In the rows, zero is written as 128.
A: rows in 4 groups, each row roughly a mix of its group's directions
A (147 x 10)
[[165 149 107 169 116 159 131 131  63 142]
 [ 84  92 159 139  90 101 151 121 168  98]
 [105 158  98 105 133  83 179 156 163 117]
 [148 149 136 111 152 123 186 145 188 151]
 [114 115 111  38 122 114 138 123 138 147]
 [125 166  81  81 132 104  92 169 121 119]
 [122 126 139  98 111 154 119  67  78  91]
 [ 85 104 166 157 117  81 130 132 178 126]
 [138 161 181 104 103 114  92 122 176 105]
 [166 148 188 153 132 156  95 127 146 164]
 [140 134 158 208 146 126  92 120 105 129]
 [146 177 103 158 144 101  72 147 110 104]
 [149 119  87 136 118  54 150 102 107 112]
 [122  76 166  86 131 159 133  87 112 155]
 [ 94 131  77 142  99 106 103 109  80  96]
 [136  91 152  97 102 166 183 117 165 123]
 [134 125 107 173 139 131  88 117  78  75]
 [110  87 185 183 123 132 142 101 110 122]
 [148 144 127 152 148 141  91 145  60 168]
 [118 149  92  71 132 111  66 144 126 139]
 [192 147 139 145 111 172 132 132 164  94]
 [128 160  92 115  61 168 126 113 143 151]
 [ 74 133 158 133 144  88  68 123 114 122]
 [169 158 123  97 173 160 103 127 101 168]
 [171 141 134 131 147 163 160 140 101 192]
 [176 145 170 166 147 143  82 137 110 155]
 [165 109 151 153 125 171 112  76 172 123]
 [140 109 130 112  94 101 161 126 192  86]
 [151 130  49  96 130 146 150 151 106 125]
 [133 155 176 139 139 166  89 126 119 184]
 [128 167 148 123 146 172  71 136  93 158]
 [128  93 160  71 127 144 166 105 171 133]
 [128 155 131 170 153 119  76 124  69 145]
 [104  96  97 106 124 153 182 160 134  84]
 [125 143 142 177 135 102 104 129  56 110]
 [118 119 134  88 137 115 160 108 206 127]
 [184 112 122 141 115  91 190 110 111 137]
 [105 129 117  83  97 118 184  95 169 128]
 [125 168  96 106 158 129  74 174 106 127]
 [ 92 129 153 113  83 132 169 137 121 188]
 [112 175 111 153 154  60 123 142 139 104]
 [ 81 113 134  95 129  76 146 158 103  89]
 [ 93 108 137  76 135  61 142 145 122 123]
 [136 134  82 165 138 130  90 120  70  94]
 [ 88 110 137 129  98  82 158 113 156  76]
 [ 78  82 119  72 136  90 143 127 129 123]
 [129 146 139 144 130 180 110 126 101 200]
 [127  92 117 114  69 172 126 117 137  80]
 [ 90  93 166  70 142 114 103 144 156 133]
 [110 127 129  92 125 111 122 137 208  93]
 [136 154 117  90 162 181 117 151  84 100]
 [131  83 156 121 131 136  67  97 112  87]
 [108 114 151 121 146 116 150 130 213 142]
 [134 108 174 194 135 158 122 117 114 166]
 [119  85 122  48 120 129 145  99 124 128]
 [ 80 127  89 103 124  73 113 128 108  90]
 [130 104 140 138 119 132 218 109 131 111]
 [163 111 155 148 151 185 167 140 125 166]
 [106 141 123 111  92 123  84 159 153  66]
 [143 143 127 149 153 186  90 148  83 157]
 [ 96  96 133  67 100 144 133 112 173 105]
 [115 130  92 123  93 108 171  91 113 183]
 [110 135 113  81 117 109 186 152 174 113]
 [106 115 164  85 163 132  93 100  84 152]
 [111  76 136 106 123 100 187  87 137 132]
 [131 132 113  77 106 129 173 131 176 172]
 [119 131  68 115 144 120 120 119  56 130]
 [108 116 153  84 102 107 180 140 164  92]
 [116 146  76  67 137 125 120 134  95 167]
 [119 114 156 109 125 121 205 128 175 123]
 [157 151 121 175 129 142 133 138  56 148]
 [ 64 108 165 135 109  90 101 127 135  94]
 [ 82 124  78 124  94 117  91 156  96 103]
 [161 114  95 103 163 121 179 108  94 160]
 [124  77 131 117  90 182 166 100 127 146]
 [155 149 157 113 150 125 155 189 176 139]
 [109 151 102 119 130 148  55 163  98 121]
 [198 122 134 156 108 158 169 124 131 158]
 [124 147 171 149 158 138  70 129 104 173]
 [189 135 135 164 160 178  98 127 132 132]
 [146 125 115 198 129 136  96 116 101  81]
 [137 116 170 197  98 140 150 159 110 120]
 [125 145 114  67 116 130 158 139 167 180]
 [141 116  87 111  97 100 162 120 159  70]
 [187 140 147 128 150 156 159  80 116 157]
 [182 125 119 138 144 129 199 134 143 157]
 [119 132  78  78 138 137 121 119  83 174]
 [105  76 154 144  97 108 177  93 148 121]
 [ 85 136 140 156 133 106  56 116  97 128]
 [ 80 156 159 103 163 129  69 124 116 137]
 [108 124 122 207 122 123  90 130  90 128]
 [111 164  95 106 135  79  88 148 147  86]
 [139 113 121  77  97 117 145 117 188  89]
 [146 103  91  66 144 143 169  97 113 143]
 [ 67 138  96 101  83 117 145 117 112 164]
 [101 126 117 117 145  57 161  98 112  96]
 [118 155 123  97 167  69 127 107  82 142]
 [151 163 143 150 137 106 179 155  72 122]
 [134 167 102 196 143 145 146 144  89 142]
 [ 86 133  98 142 137 111  98 123  71 175]
 [186 114 125 175 149 128 150 103 110 172]
 [153  99 103 146  99 131 206 128 144 125]
 [ 93 110 128 133 109  89 147 134 202 115]
 [163 147  87 109  85 139 123 134 146  67]
 [135 158  95  77 135 140 110 119 193 122]
 [113 138 159 186 132  73 132 168 144 139]
 [164 143 111 162 119 157 189 111 167 143]
 [ 72 149 159 121 126 131  89 112 134 185]
 [141 121 122 106 111 178 151 161 162  70]
 [132 110 167  84 133 187 118 100 140 165]
 [127 130 174 159 100  78  77 155 131 126]
 [128 142 198 171 133 135 131 148 174 121]
 [143 107 105 175 143 133 122 154  62 158]
 [ 96 115 160  71 100 157 107 121 147  88]
 [163 157  64  84 126 150 127 117 120 159]
 [137 115  76 143 106 118 176 162 176 131]
 [180 130  86 109 132 151 189 143 141 141]
 [119 129 145 177 147 119  86 143 194 124]
 [150 163 119 200 127 115 117 166 155 141]
 [141 103  94 152 129 162 156  89  68 123]
 [ 47 123 129 119 122  83 106 120 131 146]
 [177 169 111 106 136 147  75 165 124 118]
 [122 121  65 117 137 116 121 115  58 117]
 [191 148  94 113 144 161 160 108 142 156]
 [166 165 115 144 155 138 118 147  77 178]
 [126 101 167  82 108 117 158 119 188 112]
 [121 141 134 191 157 140 115 134  65 145]
 [109 148 181 162  99 132  92 121 174 104]
 [ 74 126 125 109 160  78  79 144 121 135]
 [129 132  89 177 129 110  59 119 109 135]
 [100 127  94 155  93 119  87 133  86  82]
 [121 125  91 119 157 122 152 131  49 149]
 [124 110  70  98 133 115 129 107  69  99]
 [151 118  90 170  97 127 183 167 120 111]
 [176 109  93 164 140  93 161 103  97 146]
 [170 103 142 105 120 163 197 117 138 143]
 [125 115  65 100 106  64 123 138 131 134]
 [114 146 156  74 137 122  68 147 163 118]
 [110 143  83 191 100 129 172 144 115 132]
 [ 97 161 143 121 150 116  53 159 119 122]
 [123 161 137 125 170 123  61 116  87 146]
 [129 100  72 140  84  94 176 127 129 114]
 [161 133 119  60 134 152 172 124 128 163]
 [102 128 166 128 155  98  75 144 108  79]
 [120 111 137  40 121 134 148 113 153 125]
 [127 108 107 139 144 142  95  99  58  90]
 [ 81 110  94 134 150  80 101 143  93  99]]
the two rows of each list that fit no group, in list order (the others fit one group, some only roughly)
  Q861: [142 139 120 147  98 107 170 138 184  78]
  Q280: [101 162 162 184 147 100  96 144 148 153]
  Q620: [198 136 145 168 137 156 132 112 135 167]
  Q405: [102 102 183 155  90 113 143  92 154 103]
  Q976: [143 104  75 109 114 129 198 147 136 118]
  Q609: [ 85 150 142  92 138  97  78 143 128  83]
  Q241: [125 152 138 158 166 166  88 129  70 141]
  Q568: [ 89  78  80 151  94 120 123 121  91 118]
  Q379: [ 67 114 118 112  80  92 132 133 165 109]
  Q769: [116 102 182 176 149 133  91 119  90 141]
  Q534: [109 116 155 135 162 136  86 123  68 169]
  Q602: [ 99 137 150 103 120  94 166 120 198 128]
 : Q280 Q602
  Q14: [138 138 113 121  72 173 145 131 186 109]
  Q170: [ 89  92 163 116 112 102 146  91 142  77]
  Q55: [ 97 131 135 142 148 100  65 179 104 122]
  Q121: [140 151 118 170 138 179 123 190 136 148]
  Q788: [175 138 194 121 127 173 149 130 149 135]
  Q951: [129 122 140 215 131 138 136 151 105 152]
  Q693: [135 169 109 109 147 165  58 106 125 132]
  Q122: [121 117 158  88 107 101 153 139 199 128]
  Q662: [176 130 163  98 163 144  92 135 175 143]
  Q709: [ 61 153 112 125 105  88  99 132 111  97]
 : Q121 Q709
  Q928: [117 127 175 136 159 143  57 135  97 124]
  Q851: [ 99  97 130  59 128 120 143  95  96 152]
  Q625: [114 101 153 158 148 109  65 121  83 111]
  Q246: [129 170  92 190 124  97 108 139 102 152]
  Q300: [149 155 157 124 156 183  97 145  79 138]
  Q71: [161 156 149  87 158 116 120 146 191 113]
  Q847: [122 166 119 163 137 110  79 165 125 178]
  Q421: [102  87 121  94  90 151 190 119 141 128]
  Q783: [120 158 102 182 120  93 111 119  98  79]
  Q429: [157 138  80  86 143 159 178 133 129 157]
  Q669: [155 125 105  58 149 131 182 136 131 127]
  Q899: [167 126 152 183 140 143 105 118 115 185]
 : Q246 Q429
  Q632: [149  97 153 112  94 134 152 116 200 110]
  Q749: [136 156 164 180 148 108 121 140  98 181]
  Q904: [156 138 110 182 133 138 122  98  63 139]
  Q717: [111 163 102 179 138 132  70 133 121  92]
  Q938: [139 114 123 136 101 158 164 134 205 109]
  Q400: [ 89 133 160 105 182  80  94 114 131 125]
  Q800: [141 162 161 148 109 184  83 144 126 160]
  Q443: [129 167  80 163 139 111  68 141 111 139]
  Q959: [119 127  83 129  64  89 135 122 106 165]
  Q651: [143 149  47 136 146 115 121  97 100 133]
  Q989: [ 92 102 178 134 122  91 157 110 142  80]
 : Q749 Q717
  Q927: [158 131 154  86 158 160 124  77  95 152]
  Q110: [109 136 100 160 151 121 131 104  52 147]
  Q958: [141 135 144 195 116 107 104 154 160 170]
  Q642: [164 139  58 154 127 152 104 101 104 139]
  Q539: [ 66 113 155 161 108  75 145 122 127 111]
  Q781: [ 96 112 182 182 115  98 119  92 124 133]
  Q183: [148 115 138 104 125 151 194 123 178  98]
  Q508: [112 119 140 121  71  76 139 130 176 102]
  Q748: [ 99 109 187 146 147  84 168 152 120 127]
  Q523: [123 133  96 101 121 122 170 140 204 129]
  Q436: [151 156  98 125 156 145  90 106  63 142]
  Q516: [180 125 170 162 124 136 146 101 155 174]
 : Q110 Q539
  Q163: [ 81 114 135 182 118  84 101 157 103 123]
  Q994: [ 91 125 158 102 160  70  91 144 103 125]
  Q580: [197 171 110 153 134 158  97 121 124 122]
  Q712: [146 147 118  65 163 109  72 127 133 137]
  Q333: [133 141 119 111 148 109 101 112  46 152]
  Q563: [ 91 140 142 150 124 117  70 117  71 104]
  Q331: [117 126 150 111 106  87 151 153 199 148]
  Q871: [107 137  91 145 104 113 141 126  52 102]
  Q336: [129 124  89  79 124 115 178  89 163 113]
  Q472: [ 79 106 122 144  92 114 139 124 159  66]
  Q824: [113 112 146  69 129  66 131 114 163 121]
  Q412: [171 124 108 136 129 152 179 145 176  90]
  Q90: [ 76  76 164 100 114 118 157 126 153 109]
 : Q824 Q412
  Q853: [115 119 207 159 136 111 115 149 162 124]
  Q750: [128 130 163 178 129 112  68 150 149 159]
  Q104: [172 141 103  91 112 185 116 142 105 162]
  Q776: [178 120 108 110 115 174 189 112 135 133]
  Q699: [134 115  45 134 101 120 142 126 124  90]
  Q215: [ 93 112  99 110  94  60 145 110 146 112]
  Q302: [169 114 155 145 126 169 153  74 102 156]
  Q692: [125  96 177 109 110 134 167  67 139 119]
  Q633: [105 133 169 122 113 133  70 132 123  68]
  Q33: [133 136 103 100 157  85 169 125  91 176]
 : Q633 Q33
  Q713: [143 153 168  81 130 119 125 129 170 184]
  Q66: [153 122 146  43 140 123 136 108 129 100]
  Q390: [125 131 140 104 144 125 188 173 143 181]
  Q735: [150 115  98  94 137 102 151 104  59 112]
  Q232: [165  96  92 160  93 156 158  87 136 113]
  Q310: [138  97 112  53 146 140 172 123 133 145]
  Q613: [150 147 119 163 141 155  77 145  89 175]
  Q177: [ 90  98 124 129 125  60 160  95 150 121]
  Q295: [140 142  93  70 128 145 167 159 146 168]
  Q69: [151 143  87 173 127 153 106 105  80 162]
 : Q713 Q735
  Q219: [138 176  90 149 118  80  82 156 130 121]
  Q984: [130 130 127 187 132 164  92 161 102 169]
  Q825: [102 132 150 131 160 120  70 143  71 150]
  Q386: [ 93 127 185 145 151 115  74 152 140 151]
  Q533: [ 92 124 159 179  91  84 126 147 162 132]
  Q78: [129 139  70  64 112 128 159 117 139 107]
  Q473: [134 128  81 162 102 138 138  97  69 100]
  Q21: [122 171 141 200 127  93 100 138 123 115]
  Q679: [168 127 138 132 124 183 169 112 178 147]
  Q26: [123  81 118  87 113 108 184 100 113 100]
  Q721: [138 121 171 143 142 135 135 130 212 118]
  Q834: [172 132 176 146 168 153  82 125 120 153]
  Q442: [130 109 104 100 129 139 156  97  97  57]
 : Q219 Q533
  Q724: [ 73 134 172 117 135 106  68 146 130 121]
  Q601: [165  92 137  62 125 130 146  85 138 145]
  Q93: [103 145 125 124  98  56  78 125 124 135]
  Q94: [152 143  58 103 108 147 169 112 131 106]
  Q812: [111 119  94  81 126 165  65 136 112 141]
  Q394: [157 118  74 108 108 151 178 144 138 168]
  Q549: [162 139 142 177 126 156 101 110 112 188]
  Q151: [142 114 170 187 116 130 155 135 171 162]
  Q484: [113 107  77 127 140  67 166 118  96 124]
  Q806: [128 165 168  87 172 130  78 147 125 140]
 : Q601 Q394
  Q661: [137 118 202 160 124 125 121 124 175 151]
  Q36: [ 86 127 133 128 148  64  89 100 120  97]
  Q510: [108 136  97 144 107 102  79  97 100  77]
  Q799: [ 99 148 153 152 148 101  65 172 128 140]
  Q444: [108 102 174  56 135 147 116 102 128 128]
  Q671: [104 126 195 177 127 163 132 143 145 148]
  Q532: [132 123 135 168 139 139  62 128  75 148]
  Q807: [118 114 182 192 114 108 149  94 135 135]
  Q818: [124 135  84 106 128  76 112 109 128  67]
  Q439: [167 159  76 140 143 156 150 136  84 156]
 : Q671 Q439
  Q233: [ 79 117 126 106 117  89  78 139 125  80]
  Q384: [161 148 157 124 172 129  60 144 144 139]
  Q628: [ 84 108 152 183 110  83 116 105 146 110]
  Q668: [138 149 160 143 120 135 192 151 183 138]
  Q740: [158 171 137 149 121 181  96 134 166 159]
  Q171: [168 139 100 160  85 175 159 141 146 106]
  Q932: [111 109  84  81 133  91 104 120  76 119]
  Q4: [166 106  74 111 133 132 137  90  91 167]
  Q112: [175 152 160 164 143 167 145 167 135 158]
  Q353: [127 144 160  66 163 141 162 130 153 165]
  Q125: [121 102 179 118 133 101 170 143 177  96]
  Q164: [156 125 126 141 101 194 166 131 140 173]
 : Q4 Q353
  Q82: [ 80 123 121  76 124  94 145 133 138  73]
  Q240: [ 65 143 117  93 123 102  84 129 137  91]
  Q550: [135 123 146 187 113 159 166 141 182 132]
  Q60: [ 96 123  64 125 105  87 145 128 133  83]
  Q530: [126 116 186 173 127 150  85 116 119 166]
  Q235: [163 113  82  91  97 127 185 123 148 132]
  Q46: [159 109 121 123 118 172 144  88  69 157]
  Q505: [134 121 119 163 151 129  84  95  64 104]
  Q947: [129 125  91  84 100 134 121  70 122  83]
  Q731: [166 129 151 112 144 165 144 118 199 145]
 : Q235 Q505
